0: [8. 4. 6. 2. 5. 5. 1. 8. 5. 5. 5. 8.]
1: [5. 4. 6. 6. 1. 4. 6. 8. 2. 4. 1. 5.]
2: [6. 5. 2. 7. 4. 5. 2. 5. 4. 6. 2. 7.]
3: [7. 5. 5. 3. 3. 4. 3. 7. 7. 5. 3. 7.]
4: [8. 3. 6. 3. 6. 7. 2. 6. 4. 5. 6. 5.]
5: [4. 5. 2. 5. 5. 4. 5. 4. 4. 5. 4. 3.]
6: [2. 3. 3. 5. 3. 4. 7. 4. 2. 3. 3. 4.]
7: [4. 4. 5. 3. 4. 6. 3. 7. 2. 2. 3. 6.]
8: [5. 4. 5. 6. 4. 4. 7. 5. 4. 5. 5. 4.]
9: [2. 6. 7. 5. 3. 1. 7. 4. 2. 3. 5. 6.]
10: [3. 4. 3. 7. 4. 4. 5. 5. 4. 4. 2. 3.]
11: [4. 5. 3. 5. 7. 4. 6. 3. 6. 4. 6. 3.]
12: [6. 5. 6. 3. 5. 4. 3. 6. 5. 4. 5. 7.]
13: [6. 6. 7. 5. 2. 3. 3. 8. 6. 2. 1. 7.]
14: [3. 7. 4. 8. 3. 2. 6. 5. 5. 6. 2. 2.]
15: [7. 4. 8. 2. 4. 5. 7. 8. 2. 6. 5. 4.]
16: [6. 2. 5. 2. 4. 7. 5. 4. 4. 2. 4. 4.]
17: [8. 5. 6. 2. 6. 4. 0. 6. 6. 6. 6. 8.]
18: [7. 4. 7. 4. 3. 5. 6. 6. 4. 6. 5. 4.]
19: [7. 5. 7. 2. 5. 4. 2. 7. 5. 5. 6. 6.]
20: [7. 4. 4. 2. 7. 7. 5. 6. 3. 5. 6. 5.]
21: [4. 5. 3. 4. 7. 6. 4. 5. 5. 6. 5. 3.]
22: [5. 3. 5. 3. 4. 6. 4. 7. 2. 3. 2. 5.]
23: [8. 4. 5. 4. 5. 6. 3. 7. 5. 6. 4. 2.]
24: [5. 4. 8. 1. 4. 6. 5. 6. 5. 4. 5. 5.]
25: [5. 6. 8. 2. 4. 4. 6. 7. 5. 6. 5. 2.]
26: [1. 5. 4. 7. 4. 2. 5. 2. 5. 3. 5. 4.]

[6. 4. 5. 5. 3. 5. 7. 6. 4. 3. 3. 5.] 8
[3. 6. 4. 4. 6. 4. 2. 4. 6. 3. 5. 7.] 12
[2. 7. 9. 5. 3. 1. 7. 4. 2. 3. 5. 6.] 9
[6. 3. 6. 3. 4. 7. 8. 6. 4. 5. 5. 3.] 18
[7. 4. 4. 3. 5. 7. 4. 2. 6. 4. 6. 5.] 16
[9. 5. 6. 1. 7. 5. 0. 5. 6. 6. 7. 8.] 17
[4. 4. 5. 5. 4. 3. 6. 6. 3. 5. 5. 4.] 8
[3. 7. 5. 7. 5. 1. 5. 4. 6. 6. 6. 5.] 26
[2. 6. 3. 8. 2. 2. 6. 3. 5. 2. 4. 6.] 26
[1. 6. 3. 9. 4. 2. 9. 4. 5. 5. 3. 1.] 14
[3. 3. 5. 4. 6. 5. 7. 4. 3. 5. 6. 3.] 8
[3. 4. 4. 4. 3. 4. 6. 4. 3. 4. 4. 4.] 6
[1. 6. 3. 6. 6. 3. 4. 1. 7. 3. 5. 5.] 26
[5. 7. 4. 5. 5. 2. 3. 4. 7. 5. 3. 3.] 5
[6. 5. 5. 2. 5. 5. 3. 7. 3. 1. 3. 7.] 7
[5. 5. 6. 5. 4. 3. 5. 3. 4. 6. 6. 4.] 8
[5. 4. 5. 4. 5. 5. 4. 4. 5. 5. 6. 3.] 21
[8. 5. 7. 1. 6. 5. 0. 6. 7. 6. 6. 9.] 17
[3. 3. 5. 3. 2. 5. 8. 5. 3. 2. 3. 5.] 6
[1. 5. 4. 8. 4. 2. 6. 2. 5. 4. 5. 4.] 26
[7. 5. 4. 3. 4. 6. 1. 4. 6. 0. 4. 9.] 12
[4. 4. 4. 4. 6. 6. 4. 6. 4. 4. 4. 5.] 21
[4. 6. 4. 4. 7. 5. 4. 3. 5. 7. 6. 1.] 21
[6. 4. 4. 3. 5. 6. 4. 5. 5. 4. 5. 7.] 12
[6. 5. 4. 2. 5. 5. 1. 4. 6. 1. 4. 9.] 12
[6. 6. 7. 4. 2. 3. 3. 7. 6. 2. 2. 7.] 13
[3. 4. 3. 5. 2. 3. 5. 5. 3. 3. 3. 6.] 6
[3. 5. 5. 0. 4. 3. 1. 5. 2. 0. 4. 9.] 7
[9. 5. 6. 6. 3. 6. 6. 5. 4. 3. 5. 4.] 18
[0. 2. 3. 7. 4. 4. 7. 2. 1. 5. 5. 2.] 6
[2. 4. 3. 5. 3. 4. 6. 4. 2. 3. 4. 4.] 6
[8. 3. 5. 3. 5. 8. 4. 5. 8. 2. 4. 4.] 16
[3. 4. 5. 5. 5. 4. 6. 5. 4. 4. 6. 3.] 8
[0. 2. 2. 7. 4. 5. 7. 2. 0. 5. 5. 3.] 6
[9. 5. 7. 4. 3. 4. 4. 7. 6. 5. 2. 2.] 23
[5. 6. 8. 2. 4. 3. 5. 7. 4. 5. 5. 4.] 25
[2. 5. 6. 6. 4. 3. 7. 2. 5. 3. 6. 3.] 26
[6. 5. 2. 7. 4. 5. 1. 5. 4. 6. 3. 7.] 2
[6. 3. 4. 7. 3. 6. 7. 5. 4. 5. 4. 4.] 8
[2. 5. 3. 5. 5. 4. 4. 5. 3. 4. 5. 6.] 5
[9. 4. 7. 3. 5. 5. 1. 9. 5. 5. 5. 8.] 0
[9. 4. 6. 2. 4. 8. 5. 6. 6. 4. 4. 3.] 23
[0. 6. 4. 8. 3. 2. 8. 3. 4. 5. 2. 0.] 14
[2. 3. 2. 7. 7. 6. 6. 0. 6. 4. 6. 3.] 11
[9. 4. 7. 6. 2. 6. 6. 5. 4. 5. 5. 4.] 18
[3. 4. 5. 6. 3. 5. 4. 7. 3. 4. 4. 8.] 7
[4. 5. 4. 4. 6. 5. 6. 2. 5. 4. 5. 1.] 11
[3. 6. 4. 5. 7. 3. 5. 2. 6. 7. 7. 4.] 11
[8. 4. 7. 6. 3. 6. 6. 5. 4. 3. 4. 4.] 18
[7. 6. 1. 5. 6. 5. 0. 4. 7. 5. 3. 7.] 2
[4. 4. 5. 5. 4. 3. 5. 5. 3. 4. 5. 5.] 8
[2. 3. 2. 8. 4. 5. 8. 2. 0. 5. 4. 4.] 6
[5. 5. 2. 6. 3. 5. 4. 3. 7. 4. 3. 7.] 2
[6. 2. 5. 2. 3. 8. 6. 4. 4. 3. 4. 3.] 16
[2. 6. 2. 8. 2. 2. 6. 3. 5. 1. 4. 7.] 26
[6. 4. 4. 3. 5. 6. 4. 3. 3. 8. 5. 3.] 21
[7. 3. 5. 4. 4. 7. 6. 4. 6. 3. 4. 1.] 16
[5. 4. 4. 4. 5. 6. 4. 4. 6. 4. 5. 5.] 21
